In the rows, zero is written as 128.
Which row each row swaps with, under one turn or mirror
The rows were stretched afterwards, more along some directions than others.
sikes: [151 109 152 126 135 121 160 130 123 107 125 121 131 134 148 152 120 117
 104 120 146 160 107 151 128 125]
mevi: [137 130 139 134 146 119 137 124 131 117 113 128 148 132 159 159 141 135
  98 126 148 151 133 151 131 110]
gasu: [123 119 129 143 143 108 125 119 133 108 107 125 157 148 145 145 137 151
 141 133 148 158 123 129 141 154]
tep: [133 152 158 146 136 166 126 134 123  99 124 129 124 149 139 142 131 119
 142 146 123 122 116 161 171 149]
mili: [151 107 141 145 167 120 133 141 137  86 132 117 143 152 137 113 142 140
 145  96 138 127 108 121 124 151]
selub: [137 148 114 148 110 135  98 114 125 137 140 161 141 133 126 127 138 129
 148 122 126 139 155 156 137 153]
noneb: [125 103 147 140 166 139 144 156  85 121 126 137 137 138 132 158 127 114
 130 126 137 135 133 125 129 129]
zef: [145 140 169 121 120 149 125 121 118 131 128 150 126 108 135 136 105  92
 127 124 115 137 134 173 137 145]
navun: [143 134 141 155 100 131  98 128 145 105 103 105 116 111 135  93 135 151
 149 153 124 137 108 133 131 157]
Ralet: [111 144 133 125  90 122 131 118 126 134 133 146 144 114 129 146 135 108
 126 146 132 126 166 152 148 120]
gopo: [175 128 168 137 140 129 108 128 117 140 107 114 110 111 154 151 132 103
 119 131 133 145 131 163 147 153]
pef: [148 144 138 168 116 128 114 118 130 143 139 125  94 141 146 131 160 125
 142 137 102 137 119 132 124 132]
lusep: [156 128 152 145 123 121 103 138 105 101 112 131 115 110 137 109 117 130
 158 120 114 133 104 130 139 142]
gazaz: [141 162 132 144 127 119 127 139 132  98 117 134 145 150 147 153 156 136
 140 107 138 167 116 165 149 146]
Dud: [136 146 164 127 114 148 129 121 123 115 123 143 127 120 128 126 116  98
 150 116 128 132 127 172 135 140]
bemi: [147 145 133 143 126 154 127 126 117 116 138 110 130 147 145 139 114 127
 122 131 124 128  97 156 146 152]
gake: [148 146 136 133  89 130 124 126 138 132 116 106 135 102 153 155 147 102
 105 143 132 119 113 161 147 142]
Vage: [125 105 122 148 130 125 152 125 126 119 117 117 128 127 149 158 123 142
  97 144 136 140 113 108 134 117]
Bur: [129 143 141 113 113 126 147 150 121 107  99  93 140 114 153 146 126 148
 113 127 141 138  83 136 142 109]
tido: [139 127 152 160 171 143 127 150 104 116 140 136 132 171 153 152 155 108
 153 109 132 110 118 120 137 127]
kubi: [131 149 152 130 128 144 131 135 128 102 134 112 119 126 152 124 132  99
 104 144 126 135 107 151 166 133]
dege: [155 146 146 156  96 124 119 119 152  81 133 113 128 132 132 106 155 143
 180 135 122 121  84 126 132 167]
gebel: [139 109 148 137 165 140 121 141  90 138 130 141 113 128 130 133 120  95
 133 126 131 126 148 135 141 154]
vav: [150 146 141 136 138 132 110 114 147 131 142 134 135 146 134 144 136 106
 120 127 135 134 128 165 152 172]
tekam: [179  97 140 151 137  94 133 139 131 111 119 107 112 131 164 128 155 139
 121 144 113 136  99 107 115 144]
gareg: [141 100 144 145 147 129 153 140 104 131 137 138 107 125 148 151 143 113
 127 145 116 118 135  93 129 123]
Lemo: [153 135 155 146  91 127 129 114 137 141 118 125 118 114 161 135 134 115
 129 160 101 126 103 141 133 143]
mola: [100 147 105 140 126 111 107 135 116 127 119 128 145 150 115 142 145 162
 152 112 158 138 146 134 126 137]
zat: [119 125 120 120 112 113 136 119 125 130 114 128 149 116 134 154 106 147
 104 118 150 149 132 133 124 133]
Gopop: [120 147 117 144 120 109 113 118 131 138 121 122 166 156 135 138 157 140
 146 126 131 143 122 157 130 135]
fek: [120 148 115 122 107 139 145 132 124 134 145 130 148 131 135 136 133 137
 148 106 125 122 106 128 127 142]
Gose: [169 137 160 157 138 128 108 144 129 138 126 126  91 140 163 114 156  89
 133 139 109 133 113 146 142 161]
buzav: [136 162 138 149  91 135  80 116 149 122 115 119 142 107 127 124 147 139
 168 122 134 127 125 161 134 155]
bele: [115 164 137 125 116 152 143 129 152 110 148 140 117 140 148 118 129 104
 122 117 107 128 124 150 158 132]
kesus: [153 150 130 144 118 130  96 132 139 120 127 111 138 121 139 129 138 129
 151 119 128 120  93 155 128 180]
Fip: [133 115 147 143 124 130 135 103 134 113 124 137 144 113 129 142 107 126
 118 143 123 154 129 146 142 154]
Rezos: [126 135 134 155 112 129 104 128 108 127 117 151 133 125 120 120 134 106
 154 141 121 134 141 154 140 159]
Tafav: [159 140 159 145 130 133 101 148 123  97 120 104 137 144 151 121 130 126
 130 113 134 145  99 146 145 155]
zalim: [191 111 169 137 149 120 118 135 107 131 100 112 108 110 167 147 131 111
 105 126 122 148 117 149 134 135]
Nagog: [123 156 130 151  90 123 140 134 147  97 136 137 121 141 142 118 140 114
 137 143 108 148  79 143 151 151]
noras: [162 107 127 122 150 103 147 140 113 137 137 123 117 136 164 126 146 123
 116 120 119 131 100 104  98 134]
bes: [153 135 162 148 117 132 120 143 125  82 106 104 109 125 152 119 133 141
 150 136 120 122  69 115 124 145]
kek: [160 101 138 147 139 114 150 148 121 123 129 123 110 130 174 146 129 119
 117 141 120 132  97 111 147 132]
lil: [131 137 133 139 119 117 124 117 150  99 128 123 140 137 137 105 136 118
 139 145 125 140  99 146 142 174]
nad: [158 111 136 125 126  95 126 131 137 126 104 115 132 131 156 132 151 150
 123 132 146 156 125 138 112 136]
Gog: [131 142 140 131 129 153 112 117 121 145 147 145 130 113 117 132 107 114
 137 130 108 113 135 151 146 147]
tidu: [142 145 128 124 126 133 143 123 144 125 144 133 128 155 159 153 150 143
 130 118 122 135 115 132 129 144]
fepa: [158 138 126 144 132 117 133 136 148 110 135 107 148 145 158 144 146 132
 121 103 137 146  86 134 134 171]
reb: [147  96 151 148 164 139 158 129 115 117 125 125 115 140 165 151 116 118
 103 142 124 147 117 122 145 129]
dopil: [127 123 122 136 149 118 124 124 125 154 117 151 143 132 146 161 133 114
 108 134 138 145 158 152 135 138]
mevu: [123 171 146 129 116 144 113 140 107 106 114 126 137 151 133 130 152 130
 160 129 141 111 134 170 153 128]
Tulin: [133 142 143 122 125 112 141 146 148  93 113 129 153 143 151 149 145 129
 120 107 161 152 117 147 142 128]
Renu: [145 135 149 130 125 148 113 138 123  90 120 113 136 117 124 116 105 143
 124 119 141 146 109 159 155 154]
rufe: [141 123 140 130 135 135 129 128 128  80 122 113 162 139 146 141 111 169
 113 124 145 143  93 144 139 141]
Nesod: [122 140 128 145 116 136 110 135 131  91 127 137 136 145 122  97 121 130
 146 131 124 131 118 151 154 158]
bilo: [138 126 140 115 150 144 162 146  98 118 126 131 149 136 161 172 118 122
 128 107 148 128 110 150 137 120]
Boga: [127 137 135 142 110 129 138 125 141  93 134 127 113 139 142 100 152 127
 167 139 120 114  81 108 121 149]
sezus: [114 135 121 124  92 117 124 120 119 153 114 116 156 116 135 150 130 143
 127 125 147 146 133 137 117 118]
gogok: [158 142 148 115 135 133 135 140 123 129 126 107 125 156 174 156 142 121
 101 115 127 133 106 150 124 135]
Teme: [178 138 153 148 112 130  87 121 121 124 133 130 124 140 157 105 137 108
 157 135 108 108 103 162 130 171]
vun: [119 127 118 132 120 113 149 123 122 115 118 114 145 134 136 139 152 149
 140 118 135 117  94 101 104 127]
lef: [156 113 140 132 115 116 137 132 127 122 103 111 116 135 172 136 140 137
 102 153 130 136 106 113 112 139]

zef pairs with gopo
gogok pairs with buzav
gake pairs with bele
Dud pairs with zalim
kesus pairs with tidu
mevi pairs with mevu
reb pairs with Rezos
bes pairs with nad

Which row each row swaps with, under one turn or mirror
The rows were stretched afterwards, more along some directions than others.
misud: [119 104 114 121 140 171 136  83 114 172 163 142 199 143 173 118 136 100
 126 117]
Geki: [123 133  98 137 137 157 130 115 134 144 166 133 175 115 133 137 112 100
 119 128]
nodo: [168 122 154 112 115 172  80 131 138 131 133 100 160 130 147 116 134 142
 120 147]
Ruz: [127 109 142 104 140 177 130 113 110 152 114 114 159 172 171 143 150 138
 114 126]
Kunon: [124 131 122 110 145 184 101 133  99 161 153 144 179 136 165 155 150 154
 117  96]
rusib: [120 123 155 121 119 144 120 104  97 163 158 123 138 128 142  99 114 112
  95 135]
rer: [141  89 162 147 128 166 127  95 137 165 187 127 178 114 142 123 131 105
 116 148]
samag: [167 100 153  98 122 158  96 115 143 123 135 102 149 149 145 104 138 145
 129 157]
pifid: [116 143 115 116 141 181 126 128 122 148 127 134 178 133 161 140 159 131
 128 104]
gopaf: [151  89 154 139 127 166 113 102 136 161 173 114 176 112 146 113 133 107
 126 147]
zin: [172 118 154 120 110 169  90 143 141 123 140 104 137 123 137 119 121 140
 110 146]
luse: [161 111 135 138 111 146 116 103 137 140 179 134 157  96 134 100 112 103
 113 142]
Gek: [114 116 131 106 135 188 131 126 107 166 134 135 171 160 160 158 148 132
 109 133]
nafes: [115  89 136 129 137 157 128 130 114 162 159 126 162 140 147 149 108 107
 128 137]
tiru: [152 110 129 135 139 158 108 124 119 129 113 137 164 124 171 140 100 128
 134 123]
Lumed: [124 100 138 116 153 168 128 122 128 153 196 133 188 137 140 164 138 114
 114 144]
Nede: [159 129 136 104 133 164 103 124 152 126 154 126 176 137 153 125 134 120
 122 137]
boku: [157 122 164 143 121 177 109 120 139 140 135 118 163 118 149 139 129 131
 109 141]
Tak: [112  97 133 105 152 167 147 103 103 182 185 149 165 149 152 137 157 122
 112 144]
lagen: [151  95 145 120 162 175  97 128 139 124 141 102 160 133 155 123 132 135
 135 124]
Bigub: [147  98 149 129 110 136 120  86 115 165 183 123 159 116 139  96 133 115
 111 138]
pizuv: [107  96 117 113 162 153 149 103 125 155 172 153 188 140 142 167 162 116
 141 137]
Tezu: [143 112 142  92 127 177 113 108 132 147 163 120 156 163 148 138 166 149
 146 126]
mer: [103 128 151 109 146 167 123 126 102 169 136 133 156 133 165 148 143 109
 113 108]
Mev: [153  83 131 121 133 166 101 103 125 133 153 130 170 131 165 110 111 114
 122 149]
firop: [131  93 123 113 139 165 134 101 123 165 174 147 183 144 169 146 149 124
 134 141]
levim: [169 105 156 104 121 168  86 148 137 118 154 100 145 132 145 116 142 153
 119 145]
fav: [143  99 117 104 139 163 121 138 128 123 147 121 175 150 154 137 165 153
 152 124]
Pekof: [162 108 134 133 148 167 108 109 132 119 151 131 193 119 172 139 146 146
 133  99]
luvan: [150  90 178 107 143 148 106  98 101 159 125 124 163 150 179 136 129 140
 126 134]
sege: [133 122 144 122 145 174 115 113 110 164 183 170 166 119 152 146 122 121
 106 145]
gize: [146 121 143 115 129 168 100 145 135 144 155 109 159 125 128 134 138 137
 105 147]
botev: [127 136 118 104 137 154 121 128  85 160 167 157 159 127 150 131 127 125
 106 122]
nov: [135 115 122 131 107 149 128 112 111 131 124 123 144 135 152 129 117 125
 101 128]
goper: [115 107 139 136 133 164 143 123 141 135 153 129 170 134 141 159 165 133
 141 120]
pudib: [160  92 135 124 121 157 110 101 148 117 142 109 171 142 157 101 138 142
 146 152]
Kunuf: [118  96 140 121 120 153 118 103 114 181 172 122 199 144 162 135 132 115
 138 123]
lusif: [146 137 169 117 114 181 121 123 131 148 129 119 153 135 164 120 165 127
 121 120]
tiv: [126  98 122 125 137 166 145  84 104 167 151 158 184 137 172 130 146 121
 119 119]
fatob: [121 157 125 101 133 167 115  98 125 156 161 152 167 123 140 135 136  98
 133 118]
Bis: [141 127 127 121  97 142 112  94 109 163 173 128 157 119 142  84 120 121
 105 116]
Daf: [159 103 133 137 126 149 111 104 128 150 178 129 175 101 144 100 138 131
 116 120]
Pevi: [153 130 157 132 118 169 104 125 124 151 131 112 150 116 144 131 122 123
 101 144]
Tun: [146  97 148 116 120 149 121 108 126 154 189 114 165 143 157 102 155 134
 117 100]
fid: [152 123 125 128 113 132 122 102 120 139 185 146 157  95 137 103 120 108
 107 137]
bam: [135 113 158 112 115 170 143  98 122 183 196 145 161 140 150 119 151 102
 109 159]

mer pairs with firop
Tak pairs with pifid
Daf pairs with gize
Ruz pairs with misud
fid pairs with levim

